In the rows, 128 means zero.
First come named moves, each a turn or a mirror, each shown by rows before and after it. For each pair of rows after them, which moves, in which order, take the first row to the second? The first pair is done for you.
move j_199:
[133 100  99 109 129 147 138  94 113 118 117 131  91  99 127 122 139 118
  90 116  69] -> [139  93 100 155 104 154 130 111 100 124 123 110 120 133 102 109 115 109
  98 151  81]
[135 128 144 146 136 127 129 115 143 136 121 146 129 131 134 117 122 108
 123 123 123] -> [132 126 145 151 134 130 130 111 143 140 117 148 126 128 133 119 122 111
 126 120 123]
[159 152  86 113 137  86 146 126 138 157 141 120 136 150 169 100 117 103
 125  85 135] -> [163 154  89 129 126  90 140 130 135 156 146 112 144 164 161  95 110 100
 132  98 136]
[120 102 131 124 131 114 153 133 138 116 133 114 145 130 103 131 144 150
 123 106 156] -> [124 101 126 131 124 115 153 136 136 118 134 114 144 133  98 128 144 149
 124 109 159]
move j_892:
[129 105 116 150 134 135  98 142  83 143 115 136 125  98  80 104 120 124
 100 118  93] -> [134  91 112 121 121 125 124 144  91 119 128 120 126 113  61 121 146 155
 107  99 114]
[ 92 147 160 148 164 115 136 132 151 157  93 156 122 115 182 110 104  91
 157 119 131] -> [101 122 152 103 142  97 181 134 159 111 113 122 128 137 153 137 150 143
 166  90 175]
[151  99 117  86 118 139 170 113 130  82 158 110 106 124 126 135 117 149
 123  93 164] -> [142 124 126 137 143 154 122 109 118 130 136 152 101  96 163 104  63  90
 111 124 111]
move j_839:
[211 119 158 123  80 154  96 117 113 116 135 108 134 179  78 143 114 114
  82 152 135] -> [187 112 173  77  99 121 151 111 142  90 128 107 118 175  99 159 146 142
 104 103 174]
[ 89 135 164 163 129 123 136 134 148 132 108 133 133 145 154 107  84 100
 166 130 145] -> [146 125 112 135  97 158  70 130 114 130 139 128 136 119 105 127 109 110
 111 168  83]
[151 108 123  83 155 147 107  79 125 120 149 153  90  79 133 173 145 152
 108 136 104] -> [105 117 170 121 174 120 159  90 151 129 120 153  91 105 175 153 115 131
 155 111 151]
[115 129 121 105 136 122 144 121 127 124 121 143 101 116 139 132 133 138
 136 106 126] -> [109 134 130 143 135 130 132 132 123 141 117 146 111 128 142 112 103 118
 144 125 127]
Now pairs of rows:
Each pair is two moves apart.
[110 122 128 109 133 122 149 129 148 139 159 134 160 150 129 112 140 118
 138  86 130] -> [120 119 124 126 119 128 141 134 136 142 164 123 170 161 112 107 133 115
 135  99 127] => j_839 then j_892
[126 125 122 157 137  98 108 123 125 164 129 119 152 113 153 102  97 139
 132 139 104] -> [132 128 115 124 147  95 111 116 130 156 129 128 142  91 158 122 118 153
 122 126  96] => j_199 then j_839
[176  87 126  60 121 172 102  72 124 135 119 137 123 137 111 179 183 163
 112 147 102] -> [106 110 189 128 168 144 143  78 154 170  64 170 112 149 190 133 120 118
 162 127 138] => j_839 then j_892
[141 143 129  95 171 121  99 126 128 141 135 170  82  57 185 143 132 118
 118 109  81] -> [170 100 124 138  86 126 138 169 111  95 170  75 146 161  91 139 155 170
 147 138 160] => j_199 then j_892
[172 115 103  71 108 130  99 130  98 107 168 106 133 112  77 154 171 161
  91 133  94] -> [114 116 158  85 134  88 192 137 143  93 140 100 126 153 124 141 162 165
 156  80 180] => j_199 then j_839
[ 92 143 171 134 166 135 115 153 157 151 120 136 137 132 156 114  84 107
 130 126 129] -> [140 117 130  73 130 145 108 156 142 106 155 103 144 133  95 154 146 163
 103 129 128] => j_839 then j_892
[144 134 109 135 114 148  88 127 129 135 134 119 155 131  99 131 125 127
 116 141 108] -> [146 126 101  95 120 131 107 121 144 119 140 122 139 115 108 147 147 147
 115 113 114] => j_892 then j_199
[155 152 100 100 108 170  94 144 103 142 150  95 125 130  99 151 117 147
 105 163  96] -> [ 92 161 155 152 132 140 156 151 137 153 114 101 123 163 147 119  77 124
 162 136 151] => j_839 then j_839
[141 120 117  98 110 129 139 130 137 101 129 123 115 129 138 149 153 131
 114 108 125] -> [139 116 123 132  99 135 142 141 132 103 132 103 132 157 122 139 143 133
 126 117 146] => j_199 then j_839
[155 192 154 135 132 138 104 103 103 166 127 102 145 135 101 104 116 104
 135 149 132] -> [137 198 159  94 163 122 126  90 122 163 120 124 118 102 133 114 133 110
 137 111 132] => j_199 then j_839
[129 133 113 171 101 116 105 113 108 140 145 116 125 113 125 109 111 125
 129 161 104] -> [130 140 108 135 115 118 103 101 114 136 142 133 110  86 139 126 127 133
 117 143  87] => j_839 then j_892
[152 132 116 109 128 127 122 131 138 119 135 120 131 115 100 125 142 146
 131 128 113] -> [138 133 131 117 137 114 153 137 151 115 128 115 126 129 106 122 139 145
 151 115 135] => j_199 then j_839
[145 143 131 125 112 186 129 117 116 117  90 158 114 141 128 158  87  75
 101 133 137] -> [151 132 131  92 105 177 157 121 127  91 102 143 107 143 123 172 115 102
 105 108 160] => j_199 then j_892
[140  93 121 118 117 123 151 132 128 113 125 123 155 132 170  72 122 175
  63 123 168] -> [152  93 118 130 107 132 131 134 119 123 128 124 158 135 162  71 121 170
  52 139 150] => j_839 then j_839
[161 114 117 154  96 148  94 129  80 134 148 128 129 143 104 121 125 128
 118 184 125] -> [103 127 158 113 153 107 162 110 129 131 118 161  89 115 180 129 131 132
 151 118 154] => j_199 then j_839
[109 159 140  87 124 117 134 146 147 107 108 145  84 114 124 135 120 137
 129 142 145] -> [129 148 124 109  95 134 113 157 124 105 126 126 109 134  90 131 122 142
 123 171 136] => j_199 then j_839
[143 128 132 134 109 143 108 140 116 140 123 126 137 133 124 117 124 130
 125 143 112] -> [120 127 151 127 123 125 144 132 135 132 113 129 126 134 142 119 127 135
 142 117 143] => j_839 then j_839
[131 141 137 171 131 130  72 125 145 162 111 139 141 137 130 102  73  88
 119 172 108] -> [173 118 102 120  97 137  63 126 133 127 147 113 144 137  77 130 125 133
  94 170 100] => j_839 then j_199
[138 123 137 177 110 152 120 159 113 137 133 120 148 172 117  98  98 111
 166 134 142] -> [167 110 114 134  91 159 114 152 103 117 158 104 149 163  92 124 141 138
 145 132 131] => j_892 then j_839
[156 114 113 102 126 139 116 118 124 118 136 115 140 104 116 126 160 125
  99 170 123] -> [127 114 139  89 150 116 160 110 146 107 122 124 125 101 145 131 163 133
 124 134 153] => j_892 then j_839
[103 115 143 117 142 139 130 114 163 138 115 141 103 100 153 100 106 129
 131 130 112] -> [123  96 129  85 117 137 146 122 158 111 136 114 115 120 120 123 140 164
 127 119 132] => j_839 then j_892
[ 76 141 173 192 114 136 157 142 126 124  70 113 137 171 134  98  78  85
 150 143 188] -> [126 114 123  46 103 125 160 113 128  66 118 107 106 120  93 175 192 162
 103 104 163] => j_839 then j_839
[153 121 118 154 116 144  90 134 113 146 129 129 146 126 116 106 109 110
 107 159 105] -> [120 128 138 103 156 112 141 115 147 135 111 150 109  95 165 123 127 122
 124 101 125] => j_199 then j_839
[140 122 114  94 155 127 114 105 142 122 127 140 101  98 153 150 154 133
 121 112 107] -> [156 111 111 154 104 136 109 134 116 114 141  96 142 166 104 127 136 139
 135 150 138] => j_199 then j_892
[171 153 129 104 110 145 136 124 121  76 164 146 130 163  93 141 189 179
 102 114 161] -> [154 185 134 144 152 163  78 110 115 136 137 205 111 114 146 115 130 115
  87 140  99] => j_892 then j_199
[110 152 143 135 139 128 136 132 161 129 149 147 127 122 147 114 139 126
 123 115 140] -> [118 141 142 145 121 124 138 141 159 122 152 129 139 142 127 113 138 129
 128 123 154] => j_199 then j_892
[122 107 126 130 106 136 156 132 128 115 136 121 135 147 104 133 122 147
 152 137 160] -> [141 110 106 108 113 151 112 121 116 125 144 142 126 109 105 143 127 141
 118 147 116] => j_892 then j_839
[ 63 138 114 141 151 116 146 151 129 132 117 144 116 135 153  98 176 140
 113 107 166] -> [ 99 137  86 164 121 143  97 161 104 141 134 129 138 145 115  94 165 129
  91 153 141] => j_199 then j_839
[130  87 119  87 112 177 130 134 140  86  99 153 100 118 124 134 179 166
 137 129 143] -> [124  84 128 125 100 177 141 147 132  88  99 129 122 151 111 117 162 161
 153 144 165] => j_199 then j_839
[145 120 108 161 114 133  89 145 120 108 122  99 170 154  91 105 145 147
 133 141 141] -> [132 130 112  92 158 120  95 116 143 109 113 141 121  90 140 132 167 149
 120  95 114] => j_892 then j_199
[ 72 145 148  95 120 148 123 132 130 132  86 134 117 141 112  98  67 140
 179 115 152] -> [104 154 128  99 105 170  79 130 108 146  95 133 121 124  95  99  66 130
 152 146 110] => j_199 then j_839
[101 113 134 126 138 119 136 130 144 124 129 119 121 122 124 130 138 108
 113 124 165] -> [109 109 130 138 120 126 129 132 139 123 137 111 132 135 109 127 137 110
 113 133 164] => j_839 then j_892
[151 122 127 131 117 135 110 132 140 145 140 134 140 121 115 138 158  69
 127 160 101] -> [147 117 133 136 102 130 131 145 146 127 144 111 152 148 106 133 166  81
 147 156 125] => j_839 then j_199
[127 170 150  96 105 137 123 108 134 139 121 128 148 109 156 145 156 157
  82 116  59] -> [131 160 153  90  90 131 151 117 134 122 131 103 163 133 142 150 173 178
  96 109  90] => j_199 then j_839
[124 123 130 210 166  95 114 111 110 170 117 146 151 151 132  96 136  95
 180 155 117] -> [175 104  86 136 144 107  92  99  95 138 156 139 145 121  86 138 196 139
 136 155  85] => j_839 then j_892
[170 132 117 147 127 136 150 126 116 144 137  96 143 153 127 120  95 178
 144 133 155] -> [172 140 116 157 136 149 123 126 107 161 132 110 141 136 133 112  83 161
 134 147 130] => j_839 then j_892
[147 125  93  75 117 112 130 102 124  47 113 106 138 104  99 133 163 145
 126 112 150] -> [128 122 118 129 104 104 150 118 122  54 104  88 156 144  95 111 135 131
 157 123 192] => j_199 then j_839
[132 118 115 101 126 133 129 110 135 131 142 127 103 113 151 143 142 139
 100 131 102] -> [117 128 130 156 128 133 121 120 132 155 129 133 113 130 159 118 103 113
 112 145 102] => j_839 then j_839
[132 129 124  99 100 139  88  97 134 111 121 129 141  93 130 159 167 108
 163 127 113] -> [135 131 126 127  90 145  75 111 120 124 117 119 157 111 123 143 144  94
 166 151 109] => j_892 then j_199
[140 126 138 121 116 152  92 134  90 147 156 167 139 115 154 156 130 118
 144 163  97] -> [113 114 160 112 118 121 155 142 112 122 151 147 142 144 163 154 141 139
 180 124 160] => j_892 then j_839
[161 110  99  42 122 113 107 106 134  92 150 129 111  90  89 172 180 167
  82 106 105] -> [105 136 147  60 176  88 144 101 168 116 112 167  83  69 166 154 144 133
 114  71 120] => j_892 then j_839
[123 121 125 109 135 107 159 117 152 123 116 117 113 120 116 131 125 129
 147 116 147] -> [135 132 114 127 138 125 112 115 136 145 117 136 120 104 111 123 106 105
 126 143 105] => j_892 then j_839
[111 140 111 118 137 141 116 121 117 154 111 136 124  85 153 106 125 105
 119 120 128] -> [129 131  91  94 114 144 115 119 110 133 134 122 129  85 129 123 148 123
 106 119 126] => j_199 then j_839
[138 112 141  81 123 126 115 106 114 131 169 140 123 128 128 163 140 139
 125 129 135] -> [108 121 169 128 136 118 132 109 132 152 149 149 129 145 156 136 108 114
 155 128 152] => j_839 then j_892
[ 92 151 151 128 175 142 137 149 144 187 107 194 114  55 182 123  82  60
  98 128  49] -> [119  89 138  78  90 115 227 182 144  91 164  75 160 150  80 163 177 165
 130 100 170] => j_199 then j_892
[141 110 121 124  83 139 139 152 115 103 127 115 151 146 115 131 160 161
 142 114 153] -> [108 120 146 166 104 132 148 156 123 124 105 129 153 153 143 109 126 135
 164 111 167] => j_199 then j_839
[ 80 165 166 171 161  84 160 121 168 109 105 113 157 126 156 123  97 160
 144 109 163] -> [119 175 123 118 174 107  95  96 150 126 119 150 131  60 150 147 116 156
  85 121  84] => j_839 then j_199
[144 106 116 166 122 155  96 139 114 145 152 134 119 109 110 130 129 109
 109 123  95] -> [119  90 137 149 124 125 164 144 136 112 146 114 118 135 120 134 151 138
 139  84 157] => j_892 then j_839
[129 111 129 110  99 126 168 124 113 133 120 112 137 124 178 145  89 124
 134 134 138] -> [144 107 115 108  86 133 160 125 108 122 127 104 143 128 158 146  97 127
 128 145 131] => j_839 then j_892
[153 126 134 114  80 119 119 144 100 141 158  99 166 141  69 131 121 128
 124 132 183] -> [138 124 145  65 108 100 152 128 120 129 150 113 144 114  98 152 144 141
 128  89 191] => j_839 then j_199
[119 116 137 123 122 115 164 118 146 100 135 112 132 134 116 135 144 164
 133 112 156] -> [118 117 135 176 109 131 144 134 132 122 136 108 155 156 102 113 110 142
 136 146 149] => j_199 then j_839
[140  99  96 130 126 152 141 163 104 120 180 116 127 148  84 153 103 115
  84 116 107] -> [110 119 119 152 163 151 142 152 120 147 151 150 110 130 133 137  68  82
  93 104  97] => j_839 then j_892
[133 135 128 111 147 132 112 119 131 138 121 149 119 104 124 142 127 128
 132 131 107] -> [141 123 130 135 118 135 115 135 119 129 128 121 143 141  95 133 123 136
 140 147 125] => j_892 then j_199
[163 124 117 126  50 160  91 121 112 128 130  74 145 128  86 136 175 128
 128 170 128] -> [147 143 119  74  99 145  88  87 134 136 115 130  99  65 134 156 185 117
 117 135  92] => j_892 then j_199
[130 159 120  81 131  83 157 140 151 127 135 142 119 136 136 141 131 126
 135 116 157] -> [131 151 125 112 112  86 159 150 141 129 137 127 139 161 116 129 115 126
 142 133 170] => j_839 then j_892
[143 129 101  83 120 136 122 105 120 136 156 135 102 110 102 115 157 168
  75 144 125] -> [104 134 144 155 118 113 169 128 135 144 131 113 125 165 117  80 118 150
 129 144 187] => j_839 then j_199
[156 118  44  95 108 103 150 168  53 137 140  67 147 186 127 150 145 142
 130 130 126] -> [152 125  36  57 141  94 144 150  65 137 130  97 115 143 152 167 158 147
 115 108 102] => j_892 then j_839
[ 95 112  93 118  98 107 122  85 162 139 101 141 112  81 186 154  97 106
 138 112 102] -> [135  95  63 109  60 120  97  94 142 128 130 111 135 100 129 170 121 129
 116 138  98] => j_199 then j_839
[105 135 149 136 130 126 136 118 114 127 120 134 131 125 122 138 123 119
 119 105 142] -> [121 130 141 133 118 131 132 120 115 117 125 123 139 132 104 145 134 132
 116 112 143] => j_839 then j_892
[132 142 130 128 150 139  67 129 120 122 159  90 130 122 114 123  83  76
 122 137  78] -> [123 145 127  89 169 127  86 115 132 110 159 104 108  95 128 138 108  92
 117 107  79] => j_839 then j_892
[116 123 103 123 151 142  92  85 106 169 132 127 122 135 202  90 126 132
 116  91  94] -> [109 123 107 114 156 137 106  83 111 162 130 127 114 138 208  94 133 140
 122  77 108] => j_839 then j_839
[170  88 127 115 105 141 120 121 123 109 151 102 136 146 101 150 138 160
 125 111 136] -> [160  99 128  89 131 138 117 109 134 116 137 132 109 109 129 158 145 148
 116  94 111] => j_892 then j_839
[138 118 133 109 134 128 107 126 121 130 148 119 119 124 143 139 144 134
 116 126 142] -> [124 115 147 136 133 124 119 133 127 136 139 115 125 142 149 129 127 127
 134 128 155] => j_839 then j_199
[108 155 133 147 165 111 117 128 104 162  97 141 120 106 167  96  75  81
 136 146  92] -> [155 125  89  51 131 111 131 120  99 107 144 111 118  97 109 148 162 147
 107 120  97] => j_839 then j_892
[133 120 129 120 104 127 132 143 140 132 143 110 148 157 106 128 141 132
 134 140 157] -> [123 143 131 121 143 130 110 128 146 157 127 149 125 115 150 121 115 103
 122 140 116] => j_199 then j_892
